In the data rows, zero lies at 4.5, halfway between 4 and 5.
Here are some points, each followed by its number:
array([4, 4, 2, 5, 4, 6, 3, 2, 4, 4, 8, 5, 6, 6, 7, 3]) 0
array([3, 4, 8, 5, 5, 5, 3, 5, 7, 5, 1, 6, 4, 7, 4, 3]) 1
array([3, 5, 8, 3, 3, 3, 1, 4, 7, 6, 1, 6, 3, 8, 5, 0]) 2
array([5, 2, 4, 6, 3, 4, 2, 6, 4, 8, 3, 6, 6, 5, 5, 5]) 3
array([4, 5, 3, 2, 5, 4, 3, 4, 6, 4, 6, 8, 4, 3, 5, 5]) 4
array([7, 3, 8, 5, 9, 4, 3, 3, 7, 5, 6, 2, 3, 3, 6, 6]) 5
array([2, 4, 6, 4, 4, 5, 5, 6, 8, 7, 4, 6, 7, 4, 6, 6]) 6
array([8, 1, 3, 5, 3, 9, 6, 6, 4, 3, 9, 3, 4, 3, 2, 7]) 7
array([7, 4, 3, 5, 3, 6, 4, 5, 5, 3, 5, 4, 2, 4, 2, 4]) 8
array([5, 4, 3, 5, 1, 6, 5, 1, 4, 4, 8, 5, 4, 5, 3, 6]) 9
array([7, 4, 6, 7, 8, 8, 5, 8, 5, 5, 2, 1, 5, 6, 6, 5]) 10
array([4, 7, 7, 6, 4, 3, 4, 7, 3, 6, 3, 4, 5, 3, 2, 4]) 11
array([5, 4, 5, 8, 4, 7, 3, 4, 2, 6, 4, 3, 4, 5, 3, 3]) 12
array([6, 5, 4, 5, 4, 7, 4, 6, 5, 4, 5, 4, 2, 5, 2, 5]) 13
array([4, 2, 4, 3, 5, 6, 4, 5, 7, 5, 7, 7, 5, 3, 5, 6]) 14
array([5, 5, 6, 4, 3, 5, 8, 3, 3, 2, 5, 5, 3, 3, 3, 4]) 15
array([5, 4, 6, 5, 8, 3, 4, 8, 4, 4, 8, 2, 5, 4, 5, 5]) 16
array([1, 6, 5, 3, 4, 4, 5, 5, 5, 6, 3, 4, 6, 5, 5, 5]) 17
array([7, 7, 7, 5, 8, 4, 2, 6, 4, 4, 4, 1, 6, 5, 3, 4]) 18
array([5, 4, 5, 4, 5, 4, 3, 5, 6, 4, 3, 7, 1, 6, 4, 3]) 19
array([7, 6, 5, 4, 7, 4, 8, 6, 5, 3, 5, 5, 6, 4, 8, 8]) 20
array([3, 3, 5, 3, 3, 3, 2, 4, 8, 4, 2, 5, 4, 5, 5, 4]) 21
array([4, 6, 3, 2, 4, 4, 4, 4, 5, 5, 5, 8, 5, 5, 5, 6]) 22
array([0, 4, 5, 2, 3, 4, 4, 8, 3, 7, 3, 5, 8, 5, 5, 6]) 23
array([2, 4, 4, 5, 4, 4, 6, 5, 6, 7, 4, 5, 5, 2, 3, 7]) 24
array([5, 6, 4, 2, 6, 3, 6, 4, 6, 3, 6, 7, 4, 3, 6, 7]) 25
array([5, 4, 2, 3, 3, 3, 6, 0, 4, 4, 8, 5, 2, 4, 0, 6]) 26
array([5, 6, 3, 2, 4, 2, 6, 3, 5, 4, 2, 5, 4, 4, 6, 5]) 27
array([6, 6, 5, 6, 6, 4, 1, 3, 6, 4, 5, 4, 3, 5, 4, 1]) 28
array([5, 5, 2, 4, 1, 4, 3, 3, 2, 6, 6, 5, 4, 6, 3, 5]) 29
array([5, 6, 6, 5, 5, 4, 4, 3, 5, 7, 1, 3, 5, 6, 6, 2]) 30
array([4, 6, 6, 8, 5, 6, 4, 6, 1, 6, 1, 3, 5, 5, 5, 4]) 31
array([6, 4, 6, 8, 6, 9, 7, 7, 7, 7, 2, 3, 4, 4, 6, 8]) 32
array([4, 4, 4, 3, 4, 2, 2, 4, 5, 3, 6, 8, 5, 7, 5, 0]) 33
array([2, 5, 5, 7, 1, 7, 5, 3, 4, 5, 4, 7, 6, 4, 5, 3]) 34
array([4, 4, 5, 4, 4, 5, 3, 7, 4, 4, 2, 4, 5, 8, 5, 4]) 35
array([5, 4, 5, 7, 5, 6, 2, 7, 3, 6, 6, 3, 5, 3, 2, 4]) 36
array([7, 5, 4, 4, 8, 5, 5, 4, 7, 5, 6, 6, 5, 4, 9, 4]) 37
array([5, 5, 5, 9, 4, 6, 4, 6, 1, 7, 1, 3, 5, 5, 4, 3]) 38
array([4, 0, 2, 5, 5, 6, 2, 4, 3, 4, 9, 4, 4, 6, 4, 4]) 39
array([2, 4, 6, 2, 2, 4, 4, 4, 7, 6, 0, 8, 5, 6, 4, 3]) 40
array([3, 5, 5, 6, 4, 5, 6, 5, 3, 3, 3, 3, 7, 5, 6, 5]) 41
array([5, 4, 5, 5, 9, 5, 4, 5, 7, 6, 5, 4, 4, 3, 7, 6]) 42
array([6, 6, 6, 5, 3, 6, 6, 6, 2, 4, 5, 1, 6, 6, 2, 5]) 43
array([1, 7, 7, 7, 2, 5, 6, 7, 2, 3, 2, 4, 6, 4, 3, 3]) 44
array([5, 4, 2, 3, 6, 1, 6, 3, 4, 6, 2, 5, 5, 5, 3, 3]) 45
array([3, 7, 7, 5, 6, 4, 3, 7, 4, 4, 5, 4, 4, 2, 1, 3]) 46
array([4, 5, 3, 3, 4, 5, 5, 4, 5, 4, 5, 6, 5, 4, 5, 5]) 47
array([7, 5, 4, 4, 8, 5, 6, 5, 6, 5, 6, 5, 4, 4, 9, 3]) 48
array([2, 6, 5, 4, 3, 3, 5, 2, 5, 0, 8, 8, 5, 3, 5, 3]) 49
array([4, 6, 6, 5, 4, 5, 5, 4, 5, 6, 1, 3, 5, 6, 6, 3]) 50
Which three points above are nearest to each new point by angle? Their numbers follow each, nearest first.
array([7, 5, 4, 4, 5, 4, 3, 3, 5, 5, 2, 5, 3, 3, 6, 5]) 27 30 37
array([3, 4, 6, 5, 4, 4, 7, 4, 4, 3, 6, 4, 4, 4, 4, 3]) 15 49 44
array([7, 5, 5, 5, 4, 5, 4, 3, 6, 5, 5, 5, 4, 3, 5, 3]) 28 37 48
array([4, 1, 2, 5, 6, 6, 2, 6, 3, 4, 9, 4, 4, 6, 4, 4]) 39 0 7
array([6, 5, 0, 4, 3, 4, 5, 1, 4, 5, 5, 5, 3, 2, 1, 4]) 26 29 9
array([7, 4, 3, 3, 6, 4, 5, 4, 6, 2, 6, 4, 2, 2, 5, 8]) 25 20 5
array([1, 4, 5, 2, 4, 3, 4, 7, 4, 7, 3, 5, 7, 5, 5, 7]) 23 17 6
array([4, 5, 4, 5, 5, 2, 3, 4, 5, 5, 2, 5, 4, 9, 5, 1]) 2 30 33
array([4, 4, 5, 4, 3, 4, 6, 4, 2, 6, 3, 5, 6, 6, 5, 4]) 23 50 41
array([4, 4, 2, 4, 4, 4, 6, 2, 6, 4, 3, 3, 7, 4, 6, 6]) 27 47 41
array([2, 5, 5, 5, 3, 3, 3, 2, 7, 6, 2, 6, 3, 5, 5, 2]) 2 40 21
array([2, 4, 3, 4, 4, 4, 5, 4, 6, 7, 3, 4, 6, 2, 4, 7]) 24 6 17
array([4, 7, 5, 6, 4, 5, 4, 5, 3, 0, 6, 6, 6, 5, 5, 4]) 49 44 41
array([5, 4, 4, 5, 5, 7, 6, 3, 6, 5, 4, 5, 4, 4, 6, 5]) 32 37 48
array([5, 7, 4, 2, 4, 2, 4, 5, 2, 3, 6, 5, 6, 7, 7, 4]) 33 22 27
array([4, 5, 8, 4, 6, 3, 2, 4, 4, 4, 3, 3, 5, 9, 5, 0]) 2 30 1
array([6, 4, 6, 5, 4, 4, 4, 1, 6, 4, 7, 3, 4, 3, 4, 4]) 5 9 26
array([5, 3, 4, 5, 2, 5, 7, 4, 4, 3, 5, 3, 5, 4, 5, 6]) 7 9 15
array([5, 2, 5, 6, 6, 4, 2, 7, 3, 7, 2, 5, 5, 6, 4, 7]) 3 35 38
array([5, 4, 1, 5, 2, 5, 4, 2, 5, 3, 6, 4, 3, 3, 4, 6]) 9 26 8
array([8, 4, 4, 3, 6, 6, 2, 5, 6, 4, 9, 4, 4, 3, 2, 6]) 7 13 8
array([3, 4, 3, 3, 3, 4, 3, 3, 3, 3, 8, 7, 1, 6, 2, 4]) 26 29 9
array([6, 5, 6, 3, 7, 5, 8, 6, 3, 3, 4, 3, 3, 4, 6, 7]) 20 10 25
array([3, 6, 5, 5, 3, 6, 3, 3, 4, 1, 5, 6, 3, 4, 4, 3]) 49 34 15
array([7, 5, 3, 3, 6, 1, 5, 1, 4, 4, 6, 2, 3, 2, 1, 5]) 26 45 15
array([3, 5, 4, 3, 5, 3, 6, 4, 5, 7, 3, 5, 5, 2, 4, 6]) 24 17 27
array([4, 3, 4, 5, 5, 5, 6, 6, 6, 3, 9, 4, 2, 5, 3, 6]) 7 39 13
array([4, 3, 4, 6, 3, 4, 6, 7, 5, 3, 7, 3, 4, 5, 3, 5]) 7 16 8
array([5, 7, 5, 3, 6, 3, 7, 4, 6, 4, 6, 7, 3, 2, 7, 7]) 25 20 37
array([4, 5, 3, 7, 6, 7, 7, 5, 8, 7, 1, 4, 5, 4, 8, 5]) 32 50 10
array([4, 1, 3, 5, 4, 2, 2, 6, 4, 6, 4, 4, 5, 5, 4, 7]) 3 23 39
array([3, 4, 3, 4, 5, 3, 6, 5, 5, 6, 3, 4, 6, 2, 4, 6]) 24 17 23
